In the rows, 128 means zero.
Each path below is one point turned by a fixed rotation once a step. After each direction that follows a path, write how fast that rotation turns it, in degrees each step (0 if it stays still).
Each turn is a multiple of 5 degrees from 10 to 175, or 0.
Each row of a path follows its step; steps can be skipped.

step 0: [118 145 133 120 128 119 123 127 125 106 133 139 124 128 118 138 114 120
 130 118 133 144 127 139 125 132 138 125 140 128 135 132 122 133 123 137
 129 116 130 120 116 120 133 118 127 126 130 136 111]
step 1: [134 114 130 118 131 129 129 137 130 125 127 116 122 126 127 128 134 132
 105 130 117 141 131 126 121 130 126 107 130 153 127 139 125 124 121 120
 117 134 123 133 129 136 130 130 138 120 142 123 131]
step 2: [122 119 136 125 138 123 127 134 114 121 136 135 123 130 142 129 122 120
 142 127 129 128 111 139 120 143 121 126 111 128 131 125 134 129 121 129
 131 126 145 117 125 109 134 145 125 126 132 122 132]
step 3: [131 134 119 138 123 138 112 118 129 104 131 117 137 122 122 128 135 118
 119 131 129 145 124 125 130 119 138 141 131 140 125 140 129 121 127 128
 129 129 142 135 137 127 132 129 124 117 131 117 115]
step 5: [135 111 132 123 128 133 119 132 128 120 139 107 127 116 132 142 131 114
 140 134 116 134 131 138 133 120 131 123 129 134 127 139 121 123 118 118
 128 118 126 126 111 114 134 127 125 137 130 134 137]
step 7: [122 114 148 134 142 130 122 137 120 122 127 121 117 137 120 136 128 123
 119 129 125 125 129 126 115 132 136 131 130 137 117 152 127 121 117 125
 131 122 134 132 141 135 125 130 120 118 112 124 130]
step 9: [126 128 147 130 132 137 118 120 133 125 116 123 140 112 126 126 133 124
 121 137 124 145 130 126 122 127 135 129 121 134 137 129 124 126 107 130
 133 132 132 139 136 125 136 141 125 148 131 141 120]
step 10: [124 115 124 127 128 120 120 124 125 131 138 133 141 132 135 136 128 125
 133 135 133 134 140 133 118 147 124 129 134 133 130 138 125 115 138 135
 127 108 120 123 123 137 137 142 139 125 114 113 133]
step 11: [129 134 132 126 120 121 116 130 126 117 141 119 115 130 125 126 122 113
 131 114 110 119 128 126 121 133 135 135 138 146 116 128 131 136 113 122
 125 129 130 132 123 125 140 125 124 140 121 140 114]
step 12: [127 113 125 119 145 125 131 126 133 124 116 123 130 130 139 132 123 137
 115 122 131 140 119 113 121 127 134 130 129 138 154 129 132 128 123 127
 128 117 117 123 132 124 141 132 138 113 129 136 124]
step 13: [121 133 148 119 131 129 120 142 138 119 128 128 119 123 128 142 131 114
 132 134 122 120 126 139 112 136 124 125 113 125 131 134 131 113 124 139
 131 120 139 134 126 137 130 131 133 133 136 116 115]
Speeds:
[127 133 126 130 131 129 131 129 130 125 131 127 129 130 127 126 125 128
 128 131 130 131 129 129 129 131 128 130 128 127 123 129 128 127 130 127
 131 126 132 126 132 132 130 129 129 131 122 125 126]	100
[131 128 128 127 130 125 132 124 125 128 132 126 125 122 131 127 128 128
 131 128 128 126 128 131 128 126 128 133 124 131 126 128 132 131 128 124
 127 128 128 125 126 127 129 127 127 130 128 129 129]	120
[129 131 124 126 128 130 122 128 122 129 128 128 126 127 129 132 124 126
 130 127 127 125 127 125 128 125 129 128 129 128 124 127 124 125 129 130
 132 127 128 124 126 126 129 127 128 132 131 125 127]	130
[126 126 127 127 132 132 127 129 128 125 130 127 122 131 129 128 126 129
 125 129 127 124 125 128 126 126 125 130 128 126 130 128 133 125 127 129
 125 133 129 126 132 127 129 130 129 125 128 128 127]	70

step 2: [122 127 121 137 131 134 124 114 136 114 132 137 140 129 114 132 122 131
 142 125 133 130 137 113 141 133 133 123 134 129 123 132 116 128 112 137
 132 127 140 145 136 126 140 132 118 123 112 127 131]
step 3: [124 134 131 123 124 134 126 118 123 127 139 121 115 123 126 114 126 126
 128 126 129 139 143 126 138 125 126 135 132 131 124 121 104 132 106 129
 116 138 129 133 131 107 138 123 133 135 121 125 116]
step 4: [131 129 135 134 123 131 123 122 124 125 110 136 108 135 115 138 135 117
 127 127 131 133 134 140 139 117 120 135 120 143 135 130 112 122 123 139
 123 123 137 118 125 112 123 123 123 140 131 133 128]
step 5: [135 108 126 125 121 128 126 130 119 115 128 130 122 142 130 119 127 126
 141 128 136 128 121 134 120 132 120 124 125 140 132 129 113 137 130 139
 134 109 142 127 138 115 138 127 123 129 136 124 146]
step 6: [133 135 135 111 121 134 125 136 128 115 122 136 129 130 126 122 121 119
 142 141 129 130 134 123 116 135 125 130 152 121 127 121 113 128 132 140
 125 117 124 133 147 131 134 133 122 134 138 130 118]
step 7: [118 133 126 119 134 136 140 127 120 135 117 132 126 132 117 138 120 126
 143 148 127 119 119 126 119 106 126 128 133 131 122 122 121 121 108 134
 118 130 124 126 134 132 145 125 125 126 128 133 124]
step 8: [104 119 128 129 142 132 135 135 103 132 120 127 111 116 131 130 124 128
 123 135 136 131 131 139 128 125 120 113 128 124 142 122 123 129 127 130
 131 122 129 120 137 123 142 130 134 128 117 123 125]
step 11: [128 131 140 138 127 131 130 141 123 118 124 126 130 129 133 131 121 118
 121 131 126 127 144 109 143 114 118 126 138 131 119 105 119 121 119 131
 139 127 124 119 130 131 129 128 125 138 111 129 134]
step 12: [136 133 127 133 128 128 129 126 110 134 139 128 106 143 130 119 114 128
 129 134 123 123 127 127 141 108 121 118 131 132 134 128 113 121 127 121
 144 136 123 133 117 127 131 136 125 137 133 131 139]
step 13: [123 119 133 135 130 127 126 131 128 133 127 135 115 129 133 122 108 114
 118 123 135 114 124 128 134 124 118 137 140 126 139 141 116 121 145 125
 129 123 136 128 129 125 131 137 112 130 144 113 123]
step 14: [126 114 127 143 131 137 131 125 129 116 125 131 131 131 139 120 132 123
 148 125 118 109 114 113 137 120 127 122 142 124 119 129 124 124 134 137
 126 116 128 129 130 124 129 123 112 120 130 126 113]
Speeds:
[125 125 126 125 126 125 130 129 128 132 126 133 126 128 124 130 128 124
 129 129 128 129 126 126 125 127 129 133 129 130 126 133 128 127 127 127
 128 132 132 128 124 131 126 131 128 131 128 130 128]	125
[128 127 123 128 129 129 129 128 124 127 131 126 130 130 127 124 130 124
 124 129 130 127 122 129 125 125 131 127 127 127 126 124 127 128 128 131
 130 133 130 132 129 124 126 127 128 126 129 129 128]	155
[130 131 127 127 128 131 128 128 128 132 124 131 131 124 129 126 123 127
 130 127 124 128 132 128 129 123 128 127 128 125 127 125 127 132 123 126
 127 132 129 128 130 128 127 130 131 126 126 130 130]	85
[129 129 127 124 132 127 129 132 125 124 133 130 126 126 129 125 131 131
 129 129 122 129 132 127 130 128 132 128 125 129 128 131 125 128 129 129
 132 128 130 130 131 131 127 131 128 129 129 127 128]	115
[127 129 128 129 128 127 129 123 129 127 125 127 127 130 129 130 126 128
 134 131 128 124 126 124 130 129 132 128 120 127 131 130 128 129 127 131
 130 131 125 130 126 128 130 128 129 129 130 129 132]	145

step 0: [110 147 126 132 139 134 119 125 133 137 128 131 138 134 122 136 131 137
 131 124 124 126 120 139 137 130 123 114 124 138 125 115 142 137 130 128
 132 115 123 127 133 120 119 133 119 113 124 137 133]
step 1: [132 122 126 127 117 115 129 128 131 126 119 116 133 136 132 146 133 136
 134 137 137 127 133 124 133 145 148 126 133 124 131 116 137 135 141 134
 116 117 129 127 122 140 124 118 127 130 123 120 118]
step 2: [127 126 123 129 136 126 140 139 118 134 145 137 128 121 125 140 125 144
 137 128 125 138 126 128 131 127 138 128 110 131 128 133 127 133 119 136
 125 137 147 134 132 122 124 121 117 132 110 131 136]
step 3: [118 143 124 138 116 138 121 129 145 109 141 129 130 123 115 124 123 122
 138 128 124 128 131 128 130 136 134 120 133 136 134 120 131 129 138 137
 132 128 116 128 126 119 121 129 111 135 121 120 127]
step 7: [129 125 124 129 122 133 127 132 136 143 132 136 137 122 119 129 129 128
 131 126 121 126 119 147 131 119 121 129 117 115 128 128 123 116 115 123
 119 124 125 111 132 149 117 123 127 139 139 130 118]
step 8: [132 121 116 113 128 141 139 116 122 127 121 126 132 121 130 133 135 131
 121 126 135 122 135 131 112 131 124 131 124 127 132 122 108 131 127 133
 144 112 111 125 124 121 123 138 129 130 115 126 121]
step 9: [136 124 137 132 119 119 130 142 126 127 125 140 139 128 141 125 126 128
 117 121 122 126 135 122 116 137 125 129 113 114 111 129 136 126 139 115
 129 132 128 121 138 130 119 144 115 125 129 127 132]
step 10: [130 136 130 135 112 138 134 121 135 128 132 131 128 116 145 137 131 129
 126 130 142 147 130 129 122 126 123 120 123 121 140 126 126 125 102 127
 125 124 121 122 130 131 125 121 127 128 147 128 132]
step 12: [128 144 134 130 119 125 129 141 122 128 132 119 136 136 141 115 106 127
 125 129 132 123 144 119 133 129 127 144 120 121 134 127 123 119 123 115
 125 136 128 122 130 118 122 131 130 122 131 139 117]
step 13: [115 149 125 122 141 130 130 119 125 125 110 129 123 113 140 118 126 136
 123 126 131 138 125 124 123 128 120 122 132 134 126 123 123 128 121 131
 113 128 135 125 123 125 122 128 133 123 141 111 141]
step 14: [128 142 132 133 126 119 128 124 127 137 119 124 136 157 126 124 126 131
 123 137 134 122 126 129 124 124 121 126 136 118 115 133 130 135 126 146
 127 133 130 116 117 131 144 127 116 135 126 130 120]
Speeds:
[130 128 127 127 127 126 128 134 129 121 133 128 130 125 130 130 129 127
 129 132 129 127 130 126 130 127 131 127 129 126 129 125 129 129 123 127
 131 129 129 130 125 126 129 129 126 127 130 127 133]	45
[126 131 128 129 125 128 124 129 133 130 130 129 129 127 129 125 128 125
 126 126 128 128 126 127 132 134 126 126 122 131 129 128 128 129 128 122
 124 127 126 130 128 128 131 130 128 126 127 125 129]	115
[129 125 130 126 123 124 127 131 128 134 127 128 130 126 126 125 126 130
 128 132 131 133 131 129 130 125 131 127 125 133 129 127 128 125 128 128
 129 130 129 126 130 129 127 130 131 129 129 128 130]	135
[132 132 123 129 127 128 132 127 125 129 128 124 129 130 128 127 125 130
 128 127 134 128 129 130 129 131 124 126 130 129 127 126 130 129 128 128
 127 130 132 127 129 127 129 129 128 121 132 129 128]	25
[127 129 126 126 128 131 128 131 130 127 127 123 127 129 123 126 127 125
 128 124 127 130 129 126 132 131 129 126 130 128 127 130 128 128 123 127
 132 125 130 125 128 130 124 132 130 131 126 133 127]	90

step 0: [130 119 127 130 119 124 137 126 138 131 134 124 122 125 129 132 132 127
 134 125 137 128 134 135 150 133 121 120 140 137 114 136 119 120 127 126
 121 123 114 128 130 127 115 133 130 114 110 120 112]
step 1: [125 133 124 123 123 123 134 131 124 130 137 112 125 133 121 128 113 105
 127 131 122 130 132 130 115 121 136 153 128 134 134 123 115 132 135 120
 134 125 132 128 133 142 137 136 132 123 128 136 132]
step 2: [133 117 136 131 135 130 119 119 140 129 114 134 143 140 120 141 128 130
 121 121 122 143 130 115 142 136 134 119 132 114 143 122 138 130 124 128
 128 125 133 128 131 129 141 138 126 130 130 131 130]
step 4: [118 131 111 119 128 108 118 120 136 131 138 115 125 134 128 123 125 125
 133 124 119 127 113 116 119 119 133 142 133 138 136 129 128 123 136 116
 136 120 128 123 120 135 124 124 134 130 140 130 129]
step 6: [125 125 126 139 129 137 129 126 125 127 140 113 117 130 144 132 140 113
 141 141 135 140 136 134 128 140 124 119 122 131 115 125 119 134 126 125
 130 127 138 129 135 118 132 125 142 121 127 139 128]
step 8: [129 118 138 108 134 130 123 128 124 129 128 145 125 124 119 125 129 125
 110 117 126 130 128 114 135 135 125 128 133 122 119 145 125 131 121 148
 128 126 132 121 125 126 127 134 141 131 120 133 116]
step 9: [118 127 128 126 137 135 128 107 123 129 134 119 127 149 140 126 136 114
 135 134 142 133 136 137 119 131 119 136 114 128 128 127 120 136 130 124
 126 121 121 131 128 121 109 128 131 131 134 122 129]
step 10: [123 123 126 132 128 113 128 129 125 117 125 114 127 137 135 130 118 127
 122 122 110 116 120 135 126 126 130 119 140 124 143 113 135 119 122 130
 116 141 122 113 131 129 134 120 136 125 133 124 124]
step 11: [132 121 139 129 126 128 115 148 124 124 130 132 119 127 131 135 118 129
 115 129 138 131 122 116 137 134 111 123 127 126 109 132 124 142 132 135
 131 119 125 118 130 140 128 131 128 137 122 141 127]
step 12: [117 130 112 126 119 146 132 121 131 132 135 127 142 139 131 130 134 121
 140 143 134 125 132 133 124 135 126 139 137 124 126 118 141 126 137 134
 136 113 123 125 129 124 115 138 140 130 125 121 136]
step 14: [120 121 135 128 129 128 122 135 132 130 124 118 115 127 127 126 116 121
 128 125 126 136 141 124 123 133 118 133 122 118 122 138 114 149 126 130
 127 125 123 130 130 149 136 151 124 125 125 127 127]
Speeds:
[131 127 131 131 130 132 128 126 131 127 129 130 130 124 124 131 131 125
 127 129 131 127 128 126 127 129 128 130 130 130 132 125 127 132 128 133
 127 126 131 127 129 127 124 129 129 131 133 127 129]	110
[129 132 127 129 134 131 127 128 128 130 126 133 128 130 128 130 132 124
 133 126 126 126 128 127 131 130 128 130 125 125 123 128 130 129 129 125
 126 127 128 123 131 127 128 128 127 125 127 126 130]	115
[125 128 126 129 123 124 130 123 126 129 130 126 133 126 127 125 128 130
 127 127 127 126 129 128 132 130 131 129 125 124 128 125 131 129 130 127
 127 128 129 123 128 126 128 130 125 130 133 130 129]	135

step 0: [132 134 130 131 128 126 126 128 140 134 117 125 133 127 136 136 126 120
 116 128 133 135 115 141 127 137 131 128 119 132 134 151 130 146 131 132
 138 126 124 128 135 126 118 138 151 130 125 127 131]
step 1: [143 144 133 123 121 112 132 129 127 129 129 129 134 127 141 126 140 131
 127 135 130 121 120 128 129 139 115 130 118 125 135 139 128 136 139 128
 143 123 136 137 138 129 127 125 141 124 119 127 145]
step 3: [143 133 123 128 127 143 126 121 136 141 146 142 125 123 141 121 125 131
 120 136 132 126 128 136 122 132 138 139 136 123 140 125 136 123 125 135
 127 134 134 122 131 131 140 129 142 132 124 130 143]
step 4: [132 133 137 124 134 133 130 139 133 134 138 130 124 133 127 118 124 135
 128 136 134 131 126 146 119 137 147 121 138 124 126 131 130 143 141 124
 127 143 133 113 126 130 131 130 139 133 120 124 142]
step 5: [126 143 140 135 122 124 113 132 129 125 120 139 135 134 127 135 125 133
 118 135 132 147 133 134 120 137 134 125 128 135 135 140 133 138 140 123
 131 124 137 111 126 127 135 131 141 136 127 120 136]
step 6: [132 133 128 119 126 121 129 115 133 125 116 123 121 125 137 136 126 131
 125 135 136 130 136 123 127 146 128 131 127 120 135 131 130 142 139 131
 147 114 142 116 122 124 127 124 134 130 129 114 143]
step 7: [121 137 119 120 131 126 132 125 127 126 133 128 132 134 126 136 117 118
 123 128 122 115 128 134 141 142 129 141 133 119 140 135 143 136 134 139
 144 123 145 125 128 121 125 132 141 137 123 133 133]
step 9: [137 143 133 121 118 122 128 142 119 139 139 135 128 122 132 130 139 132
 130 140 128 123 119 133 115 140 134 134 124 126 130 130 135 134 146 126
 133 141 128 133 128 135 122 134 130 142 121 133 141]
step 10: [135 135 131 129 111 121 119 130 129 144 134 138 123 118 133 137 126 150
 121 136 117 131 130 131 127 136 135 133 118 133 128 126 126 136 138 134
 124 130 137 114 121 129 129 138 143 131 120 124 125]
step 12: [122 138 128 117 138 126 124 128 136 133 130 121 131 145 126 123 121 129
 122 132 124 123 126 139 132 143 130 115 126 121 137 139 133 139 129 128
 124 130 141 122 129 132 129 129 146 119 109 121 143]
step 13: [132 149 135 127 139 124 120 124 129 132 116 139 130 140 126 134 129 116
 111 144 124 133 125 132 116 130 123 129 133 120 136 130 132 140 129 128
 129 122 138 135 129 131 129 134 145 127 130 126 143]
Speeds:
[128 130 127 127 132 132 124 127 128 129 133 131 125 126 127 124 126 129
 129 131 126 129 129 127 124 128 127 126 126 127 126 130 130 129 130 124
 125 127 128 126 129 127 130 123 130 122 127 127 125]	45
[124 128 128 131 127 125 130 130 125 126 128 132 131 131 127 130 128 129
 125 129 124 127 126 132 132 124 127 129 130 127 125 126 127 132 131 129
 125 127 130 125 127 128 130 130 130 125 130 130 123]	135
[129 133 132 133 125 127 129 127 127 124 126 125 123 129 127 124 131 127
 130 132 127 130 126 131 126 130 126 128 131 131 128 131 128 128 128 123
 127 127 126 129 126 129 125 132 129 127 128 130 127]	85
[128 128 129 130 126 127 123 130 127 127 129 129 127 124 127 129 128 128
 128 130 133 130 128 127 131 126 127 131 126 126 126 128 130 130 119 129
 128 129 130 128 127 127 129 130 129 122 130 129 132]	145
[125 131 128 128 133 127 126 123 129 125 125 127 129 129 130 128 127 128
 131 130 130 126 125 129 132 132 125 125 125 125 128 128 126 128 126 128
 128 125 131 132 132 126 127 128 130 130 131 129 126]	60
